In the data rows, the value 128 means zero.
Each row of this table is followed by its label. One hidden rule gives the labels. It looks at one to three of the table's principal directions, none of them among the few with the most spread.
tensor([128, 135, 133, 128, 108, 164, 127, 160, 091, 133, 097, 133, 117, 149, 093, 086, 137, 112,
        092, 114, 094, 157, 139, 135, 106, 079, 117, 119, 182]) l
tensor([172, 142, 126, 101, 111, 164, 141, 120, 178, 170, 125, 100, 129, 079, 092, 165, 174, 138,
        107, 162, 169, 094, 105, 101, 074, 128, 109, 108, 130]) n
tensor([085, 070, 142, 157, 127, 112, 142, 113, 102, 149, 162, 205, 122, 148, 098, 073, 060, 133,
        167, 078, 136, 157, 097, 178, 151, 146, 137, 204, 117]) o
tensor([112, 112, 112, 117, 129, 136, 141, 122, 130, 139, 133, 159, 129, 138, 115, 105, 120, 152,
        138, 104, 134, 130, 112, 139, 120, 108, 113, 146, 150]) n
tensor([099, 113, 127, 131, 140, 109, 103, 158, 062, 118, 140, 169, 122, 167, 141, 085, 085, 115,
        166, 101, 096, 160, 112, 143, 172, 115, 132, 131, 123]) l
tensor([111, 090, 132, 145, 124, 146, 119, 135, 121, 159, 122, 162, 110, 114, 094, 097, 102, 151,
        123, 110, 124, 143, 104, 151, 127, 101, 121, 152, 139]) n
tensor([133, 145, 132, 143, 146, 089, 094, 140, 112, 111, 125, 101, 124, 138, 168, 143, 126, 114,
        143, 163, 099, 133, 136, 117, 163, 157, 150, 087, 079]) l
tensor([156, 144, 113, 102, 134, 141, 111, 122, 171, 139, 115, 086, 130, 090, 139, 168, 146, 159,
        113, 160, 139, 092, 132, 090, 108, 110, 120, 099, 120]) l
tensor([154, 128, 112, 125, 129, 136, 121, 144, 132, 128, 141, 144, 139, 082, 137, 159, 148, 110,
        154, 119, 163, 111, 104, 119, 148, 136, 123, 116, 127]) l
tensor([138, 137, 121, 107, 117, 164, 137, 105, 165, 160, 124, 116, 141, 112, 113, 134, 150, 163,
        116, 142, 166, 104, 141, 106, 100, 105, 108, 139, 141]) n
tensor([137, 140, 129, 132, 126, 126, 136, 135, 131, 115, 134, 125, 134, 118, 140, 148, 145, 108,
        130, 133, 135, 127, 125, 128, 133, 145, 131, 120, 123]) l
tensor([133, 144, 135, 154, 129, 098, 130, 156, 093, 106, 161, 165, 147, 144, 156, 124, 125, 068,
        170, 123, 123, 157, 111, 144, 173, 181, 151, 130, 093]) l
tensor([142, 144, 130, 139, 149, 093, 088, 133, 139, 116, 128, 083, 125, 109, 175, 173, 126, 132,
        137, 173, 117, 116, 137, 109, 158, 157, 149, 088, 068]) l
tensor([122, 088, 094, 139, 156, 109, 123, 098, 191, 141, 128, 170, 129, 082, 156, 132, 114, 175,
        156, 124, 134, 084, 090, 109, 156, 135, 133, 146, 092]) n
tensor([121, 121, 142, 152, 141, 103, 115, 122, 119, 116, 130, 136, 126, 130, 161, 123, 121, 102,
        147, 143, 114, 116, 128, 110, 173, 160, 149, 127, 082]) l
tensor([122, 153, 112, 107, 125, 102, 131, 191, 043, 098, 148, 157, 130, 201, 119, 093, 120, 086,
        157, 094, 082, 197, 100, 175, 124, 126, 123, 090, 164]) n
tensor([096, 132, 137, 169, 169, 000, 110, 088, 102, 082, 144, 114, 130, 220, 193, 105, 091, 109,
        184, 156, 074, 146, 156, 142, 191, 239, 184, 106, 030]) n
tensor([145, 134, 099, 086, 124, 180, 135, 106, 192, 147, 113, 095, 136, 072, 121, 176, 164, 193,
        097, 130, 181, 083, 140, 103, 085, 070, 091, 126, 174]) l
tensor([093, 118, 124, 186, 148, 046, 139, 130, 072, 059, 165, 212, 159, 193, 185, 073, 075, 058,
        200, 069, 091, 173, 141, 170, 220, 206, 180, 174, 094]) n
tensor([110, 126, 138, 163, 122, 110, 168, 075, 155, 093, 130, 128, 150, 146, 136, 126, 126, 119,
        114, 100, 148, 129, 189, 153, 131, 168, 149, 185, 140]) l
tensor([186, 155, 107, 095, 118, 178, 134, 114, 209, 153, 135, 084, 151, 026, 131, 228, 200, 153,
        116, 159, 224, 064, 121, 088, 096, 121, 099, 106, 136]) l
tensor([035, 078, 166, 176, 135, 104, 186, 064, 123, 105, 146, 179, 116, 187, 146, 085, 099, 133,
        135, 096, 133, 139, 143, 171, 168, 164, 135, 218, 114]) n
tensor([142, 124, 130, 133, 148, 099, 095, 098, 174, 153, 133, 082, 122, 091, 152, 179, 128, 169,
        143, 183, 155, 092, 125, 106, 139, 164, 138, 104, 057]) l
tensor([110, 091, 095, 121, 118, 182, 147, 123, 138, 149, 133, 214, 147, 101, 105, 085, 114, 159,
        144, 056, 166, 120, 112, 135, 137, 064, 100, 195, 192]) l
tensor([142, 144, 130, 125, 110, 152, 137, 160, 107, 120, 130, 142, 137, 127, 112, 120, 133, 095,
        118, 109, 123, 149, 127, 136, 117, 113, 126, 133, 159]) l
tensor([122, 112, 120, 130, 144, 125, 126, 100, 165, 133, 116, 123, 118, 100, 152, 149, 153, 151,
        132, 148, 142, 083, 114, 098, 146, 133, 121, 116, 105]) l
tensor([078, 127, 142, 137, 109, 149, 168, 126, 126, 083, 099, 103, 116, 186, 096, 093, 076, 165,
        030, 076, 064, 194, 201, 198, 061, 063, 131, 190, 219]) n
tensor([036, 071, 153, 176, 089, 213, 196, 146, 063, 119, 153, 255, 136, 153, 092, 043, 096, 105,
        121, 005, 160, 197, 125, 213, 167, 058, 098, 255, 233]) l
tensor([199, 151, 111, 125, 117, 150, 143, 122, 209, 134, 144, 120, 164, 030, 136, 201, 170, 105,
        128, 142, 190, 076, 117, 092, 112, 164, 137, 133, 111]) n
tensor([173, 121, 134, 161, 153, 093, 098, 098, 182, 160, 133, 114, 124, 045, 175, 196, 197, 099,
        180, 212, 180, 045, 075, 061, 191, 226, 144, 068, 009]) o
tensor([214, 156, 107, 122, 128, 115, 133, 118, 193, 141, 166, 133, 172, 038, 152, 205, 187, 076,
        184, 161, 207, 060, 089, 074, 143, 217, 144, 103, 064]) n
tensor([123, 118, 133, 139, 132, 126, 116, 109, 155, 140, 114, 099, 117, 116, 125, 139, 117, 166,
        105, 146, 125, 123, 144, 132, 116, 121, 132, 131, 117]) n
tensor([130, 125, 111, 105, 140, 132, 118, 112, 159, 145, 130, 116, 129, 105, 142, 153, 139, 170,
        140, 146, 155, 096, 116, 105, 127, 116, 112, 116, 115]) l
tensor([107, 143, 167, 130, 098, 186, 139, 174, 078, 126, 100, 109, 101, 158, 092, 101, 134, 106,
        057, 127, 084, 179, 145, 151, 094, 063, 111, 128, 187]) l
tensor([083, 105, 134, 119, 120, 158, 114, 151, 058, 144, 099, 150, 098, 184, 089, 054, 106, 150,
        110, 099, 087, 169, 130, 151, 122, 050, 100, 128, 188]) l
tensor([137, 125, 177, 150, 115, 150, 113, 146, 101, 144, 116, 103, 102, 106, 113, 138, 142, 083,
        104, 162, 124, 126, 122, 113, 138, 136, 134, 114, 103]) l
tensor([144, 143, 116, 114, 135, 113, 124, 124, 145, 129, 133, 111, 134, 125, 139, 150, 142, 136,
        139, 148, 134, 115, 121, 116, 121, 145, 128, 103, 110]) n
tensor([186, 160, 107, 125, 118, 145, 140, 163, 158, 100, 165, 133, 168, 045, 153, 214, 163, 082,
        144, 110, 189, 117, 113, 130, 135, 156, 133, 127, 136]) l
tensor([162, 150, 119, 105, 132, 107, 093, 170, 084, 134, 110, 106, 112, 152, 112, 109, 136, 099,
        135, 153, 075, 140, 105, 108, 114, 128, 133, 050, 122]) o
tensor([084, 103, 134, 126, 119, 133, 142, 144, 063, 127, 134, 175, 114, 189, 092, 062, 092, 126,
        135, 077, 104, 178, 116, 175, 124, 097, 114, 156, 175]) n
tensor([127, 126, 114, 127, 127, 127, 128, 148, 102, 122, 149, 168, 143, 132, 130, 116, 118, 112,
        160, 096, 139, 145, 113, 144, 148, 127, 126, 139, 142]) l
tensor([124, 130, 143, 111, 120, 165, 120, 128, 133, 149, 105, 092, 109, 120, 112, 134, 139, 155,
        090, 152, 126, 118, 139, 111, 102, 083, 108, 117, 143]) l
tensor([155, 158, 123, 119, 122, 134, 133, 140, 147, 114, 133, 105, 144, 110, 138, 161, 143, 115,
        115, 137, 134, 126, 140, 121, 112, 134, 134, 118, 131]) l
tensor([160, 138, 095, 115, 109, 171, 148, 149, 146, 135, 158, 184, 171, 076, 119, 146, 147, 115,
        155, 081, 192, 124, 109, 133, 127, 113, 111, 161, 170]) l
tensor([088, 137, 168, 152, 109, 137, 164, 119, 101, 105, 130, 121, 127, 184, 120, 103, 119, 109,
        092, 118, 113, 172, 173, 166, 118, 132, 134, 170, 150]) o
tensor([160, 145, 118, 118, 126, 145, 116, 147, 144, 134, 131, 119, 138, 086, 138, 161, 148, 119,
        131, 143, 145, 111, 115, 105, 129, 124, 125, 108, 121]) l
tensor([117, 127, 137, 121, 125, 134, 131, 127, 126, 130, 113, 109, 113, 147, 115, 116, 121, 142,
        100, 136, 102, 136, 137, 130, 104, 108, 125, 125, 139]) o
tensor([106, 116, 146, 137, 103, 189, 160, 134, 153, 118, 092, 106, 107, 114, 086, 125, 114, 160,
        028, 099, 102, 155, 164, 165, 064, 053, 116, 176, 209]) n
tensor([231, 178, 095, 109, 116, 126, 143, 155, 173, 120, 185, 146, 191, 036, 147, 215, 182, 050,
        186, 129, 210, 089, 089, 096, 132, 207, 143, 108, 099]) l
tensor([255, 207, 126, 092, 093, 185, 106, 183, 201, 143, 112, 017, 149, 008, 098, 244, 180, 099,
        052, 191, 149, 102, 144, 081, 033, 117, 138, 065, 137]) n
tensor([093, 131, 170, 167, 115, 134, 150, 133, 091, 109, 132, 134, 120, 163, 136, 114, 136, 089,
        111, 129, 121, 164, 148, 157, 151, 145, 135, 151, 127]) l
tensor([044, 137, 127, 119, 105, 121, 223, 098, 088, 061, 145, 158, 150, 255, 100, 059, 093, 143,
        095, 028, 109, 214, 203, 231, 075, 105, 115, 218, 245]) n
tensor([139, 135, 132, 116, 122, 142, 123, 141, 125, 141, 119, 116, 120, 125, 115, 126, 135, 125,
        115, 142, 117, 127, 120, 115, 111, 113, 122, 112, 132]) o
tensor([066, 084, 117, 107, 141, 144, 101, 134, 080, 149, 084, 144, 081, 183, 102, 050, 089, 198,
        109, 106, 068, 148, 119, 138, 124, 029, 095, 119, 177]) l
tensor([085, 116, 121, 136, 145, 089, 143, 132, 097, 080, 151, 154, 128, 166, 160, 126, 098, 124,
        152, 088, 112, 159, 126, 173, 158, 143, 135, 147, 135]) l
tensor([146, 145, 123, 118, 126, 120, 120, 154, 105, 128, 139, 133, 135, 137, 125, 126, 131, 104,
        147, 131, 121, 141, 113, 127, 129, 139, 131, 106, 123]) o
tensor([098, 083, 141, 174, 134, 113, 124, 103, 110, 144, 108, 172, 109, 145, 115, 069, 120, 121,
        142, 118, 113, 126, 120, 134, 167, 145, 138, 146, 112]) o
tensor([045, 091, 188, 154, 108, 143, 135, 157, 010, 108, 092, 142, 074, 240, 067, 013, 051, 106,
        065, 075, 026, 221, 166, 197, 112, 061, 131, 172, 198]) n
tensor([172, 133, 093, 093, 176, 113, 054, 088, 239, 165, 097, 039, 117, 033, 196, 219, 153, 224,
        132, 232, 145, 016, 119, 020, 140, 118, 125, 049, 034]) l
tensor([115, 138, 119, 110, 123, 150, 143, 135, 120, 116, 130, 125, 132, 137, 130, 139, 145, 141,
        119, 111, 143, 136, 136, 141, 117, 098, 106, 128, 169]) l
tensor([151, 148, 125, 125, 129, 115, 119, 148, 116, 123, 143, 128, 139, 124, 140, 143, 138, 099,
        151, 139, 132, 131, 116, 120, 139, 154, 136, 105, 108]) l
tensor([136, 109, 118, 129, 122, 164, 163, 091, 211, 133, 133, 146, 146, 061, 128, 157, 128, 156,
        108, 108, 173, 083, 132, 113, 110, 118, 125, 192, 140]) n
tensor([134, 131, 130, 116, 125, 140, 115, 146, 107, 141, 119, 123, 119, 133, 115, 117, 132, 125,
        126, 135, 117, 133, 118, 120, 121, 108, 119, 107, 136]) l
tensor([119, 118, 134, 155, 145, 086, 126, 120, 118, 091, 141, 156, 138, 139, 169, 115, 095, 090,
        158, 112, 104, 124, 136, 122, 179, 171, 163, 151, 089]) n
tensor([097, 087, 144, 161, 141, 090, 119, 116, 111, 143, 161, 173, 120, 138, 131, 105, 072, 131,
        173, 117, 130, 145, 099, 158, 170, 169, 148, 168, 074]) o
tensor([123, 134, 121, 115, 120, 146, 144, 133, 127, 120, 132, 134, 136, 134, 121, 127, 126, 134,
        118, 105, 135, 137, 137, 139, 111, 105, 118, 146, 162]) l
tensor([095, 168, 127, 112, 125, 103, 157, 161, 065, 045, 156, 113, 145, 205, 155, 138, 105, 100,
        121, 077, 102, 199, 173, 193, 121, 124, 132, 137, 183]) l
tensor([131, 124, 135, 129, 138, 112, 105, 130, 113, 146, 128, 124, 115, 131, 135, 126, 134, 122,
        151, 158, 123, 117, 106, 109, 149, 146, 129, 098, 088]) o
tensor([090, 136, 162, 141, 129, 103, 122, 107, 096, 102, 103, 063, 107, 199, 125, 110, 101, 144,
        083, 140, 085, 163, 199, 156, 111, 124, 141, 127, 136]) o
tensor([143, 125, 119, 130, 123, 141, 126, 150, 109, 125, 135, 154, 133, 102, 125, 136, 145, 098,
        146, 107, 149, 126, 107, 130, 146, 127, 121, 121, 144]) l
tensor([083, 109, 194, 185, 115, 145, 134, 129, 088, 125, 104, 126, 094, 155, 124, 092, 123, 090,
        085, 148, 090, 154, 149, 140, 157, 129, 141, 153, 113]) l
tensor([133, 135, 121, 114, 130, 129, 121, 140, 120, 130, 132, 127, 128, 130, 131, 131, 130, 129,
        136, 131, 125, 128, 118, 122, 127, 121, 122, 113, 128]) l
tensor([143, 128, 116, 110, 109, 167, 146, 148, 120, 135, 144, 161, 145, 104, 099, 127, 131, 114,
        133, 086, 161, 134, 114, 139, 111, 102, 111, 154, 176]) l
tensor([147, 126, 112, 112, 140, 129, 111, 116, 163, 152, 127, 121, 130, 091, 143, 151, 145, 152,
        146, 156, 149, 086, 105, 089, 134, 131, 121, 105, 097]) l
tensor([164, 183, 113, 099, 126, 134, 119, 136, 143, 102, 105, 065, 144, 131, 150, 160, 163, 124,
        098, 154, 115, 114, 174, 093, 102, 113, 128, 080, 146]) l
tensor([107, 126, 124, 110, 132, 129, 136, 122, 109, 126, 144, 136, 130, 148, 135, 131, 133, 139,
        150, 117, 152, 129, 122, 136, 137, 121, 109, 130, 139]) o
Here are more rows. What is the label of each one?
tensor([118, 108, 130, 123, 112, 164, 142, 136, 112, 156, 126, 169, 123, 131, 088, 087, 123, 130,
        125, 102, 134, 139, 107, 137, 114, 095, 109, 154, 162]) >> n
tensor([146, 143, 133, 132, 115, 144, 135, 153, 113, 121, 142, 141, 141, 111, 128, 143, 147, 088,
        135, 120, 147, 137, 120, 132, 137, 137, 128, 128, 136]) >> l
tensor([026, 081, 148, 129, 117, 142, 175, 054, 125, 146, 089, 120, 091, 236, 063, 036, 089, 229,
        060, 093, 098, 166, 186, 190, 062, 063, 097, 198, 206]) >> n
tensor([102, 132, 138, 165, 123, 126, 155, 147, 091, 076, 148, 185, 150, 149, 165, 107, 120, 067,
        144, 082, 118, 159, 143, 152, 183, 145, 146, 173, 141]) >> l
tensor([164, 157, 064, 060, 140, 167, 120, 118, 207, 143, 132, 091, 155, 053, 161, 220, 191, 208,
        136, 146, 209, 063, 117, 084, 103, 078, 079, 086, 155]) >> l
tensor([097, 107, 112, 100, 156, 128, 089, 109, 142, 140, 082, 086, 091, 138, 145, 120, 114, 212,
        103, 155, 089, 099, 137, 096, 124, 060, 108, 092, 130]) >> l
tensor([124, 116, 126, 120, 124, 151, 134, 124, 137, 149, 129, 143, 125, 114, 115, 125, 135, 142,
        129, 125, 146, 117, 111, 123, 122, 111, 112, 137, 137]) >> o
tensor([126, 133, 160, 182, 133, 091, 137, 116, 129, 107, 129, 123, 125, 135, 158, 137, 149, 074,
        131, 160, 115, 129, 135, 128, 167, 203, 161, 122, 070]) >> l
tensor([161, 146, 134, 173, 137, 096, 139, 101, 185, 107, 128, 112, 145, 081, 178, 183, 185, 083,
        138, 173, 151, 086, 133, 098, 165, 217, 159, 109, 062]) >> l
tensor([120, 116, 134, 126, 139, 120, 118, 108, 139, 145, 125, 121, 116, 125, 138, 131, 132, 144,
        139, 154, 133, 103, 116, 105, 140, 137, 124, 118, 095]) >> o
tensor([188, 161, 109, 100, 118, 178, 138, 120, 212, 142, 144, 086, 156, 017, 147, 244, 204, 140,
        120, 160, 229, 064, 120, 086, 108, 132, 104, 111, 126]) >> l
tensor([089, 085, 121, 137, 147, 101, 107, 123, 103, 136, 109, 162, 102, 170, 119, 058, 069, 161,
        137, 107, 067, 144, 115, 139, 142, 102, 136, 141, 124]) >> n
tensor([171, 179, 106, 095, 107, 166, 154, 133, 180, 111, 132, 083, 163, 093, 126, 189, 166, 137,
        089, 125, 166, 119, 165, 123, 070, 107, 116, 128, 177]) >> l
tensor([228, 183, 111, 105, 125, 108, 113, 134, 194, 136, 141, 059, 156, 060, 132, 216, 167, 105,
        129, 185, 159, 090, 124, 087, 085, 191, 150, 070, 080]) >> o
tensor([101, 136, 166, 105, 106, 180, 091, 170, 046, 141, 070, 067, 083, 188, 074, 071, 095, 147,
        047, 134, 054, 181, 180, 136, 081, 017, 108, 105, 197]) >> l
tensor([109, 121, 147, 118, 126, 138, 105, 136, 094, 153, 106, 106, 100, 162, 103, 094, 111, 150,
        108, 148, 094, 144, 132, 126, 113, 091, 118, 111, 132]) >> n
tensor([130, 123, 090, 108, 155, 085, 112, 105, 147, 154, 150, 136, 132, 131, 148, 147, 150, 173,
        193, 151, 165, 103, 084, 121, 146, 163, 112, 085, 086]) >> n
tensor([136, 136, 128, 127, 128, 140, 114, 158, 104, 124, 145, 147, 138, 108, 150, 142, 134, 101,
        154, 126, 143, 129, 111, 117, 163, 125, 126, 121, 118]) >> l
tensor([104, 115, 146, 151, 119, 122, 156, 123, 108, 118, 137, 160, 127, 160, 113, 094, 113, 102,
        127, 103, 117, 155, 130, 158, 131, 146, 137, 165, 137]) >> n
tensor([159, 148, 131, 121, 129, 127, 108, 154, 123, 131, 132, 105, 128, 103, 138, 160, 146, 104,
        134, 157, 130, 120, 113, 108, 132, 141, 132, 089, 104]) >> l
tensor([031, 064, 185, 165, 125, 128, 143, 105, 060, 128, 098, 156, 073, 216, 089, 024, 060, 137,
        089, 096, 057, 173, 148, 171, 136, 092, 131, 189, 151]) >> o
tensor([107, 118, 134, 137, 133, 117, 129, 125, 109, 115, 128, 145, 126, 151, 137, 103, 106, 120,
        135, 114, 108, 137, 134, 132, 147, 128, 136, 144, 126]) >> l
tensor([065, 090, 147, 138, 145, 124, 116, 108, 115, 126, 091, 106, 080, 163, 130, 100, 101, 182,
        090, 136, 081, 135, 140, 141, 132, 083, 118, 129, 134]) >> l
tensor([134, 124, 146, 142, 096, 154, 176, 135, 135, 133, 141, 151, 132, 123, 073, 118, 125, 100,
        098, 096, 140, 160, 120, 173, 081, 138, 129, 175, 167]) >> o
tensor([150, 154, 154, 144, 114, 119, 136, 144, 122, 105, 140, 097, 136, 125, 125, 155, 121, 085,
        106, 136, 121, 153, 153, 146, 113, 162, 153, 133, 118]) >> n
tensor([124, 144, 109, 083, 088, 193, 193, 109, 149, 136, 109, 127, 145, 164, 051, 092, 148, 166,
        065, 074, 147, 149, 169, 159, 023, 057, 087, 171, 255]) >> n
tensor([167, 137, 113, 096, 117, 157, 118, 143, 140, 169, 109, 112, 118, 104, 086, 130, 161, 139,
        115, 149, 133, 111, 099, 103, 084, 101, 106, 083, 148]) >> n
tensor([197, 157, 144, 113, 150, 094, 032, 157, 123, 150, 082, 020, 093, 094, 144, 165, 136, 111,
        113, 234, 068, 087, 128, 045, 130, 143, 156, 005, 041]) >> n
tensor([061, 098, 189, 188, 127, 110, 143, 113, 086, 097, 106, 119, 089, 183, 129, 089, 095, 105,
        083, 125, 072, 168, 165, 169, 150, 139, 150, 164, 121]) >> l
tensor([162, 156, 121, 103, 119, 161, 131, 134, 158, 130, 132, 099, 146, 084, 135, 177, 161, 129,
        115, 143, 166, 103, 136, 101, 109, 115, 116, 117, 139]) >> l
tensor([140, 144, 124, 102, 091, 196, 164, 124, 158, 152, 126, 117, 144, 113, 072, 134, 144, 160,
        079, 106, 170, 140, 153, 148, 054, 076, 098, 166, 204]) >> n
tensor([121, 129, 113, 101, 127, 146, 127, 127, 132, 137, 123, 125, 129, 137, 118, 119, 124, 163,
        120, 118, 130, 128, 132, 126, 108, 088, 109, 129, 158]) >> l
tensor([136, 135, 137, 134, 118, 136, 136, 144, 111, 123, 138, 143, 134, 126, 124, 125, 132, 094,
        133, 120, 132, 139, 122, 132, 134, 138, 132, 134, 131]) >> l
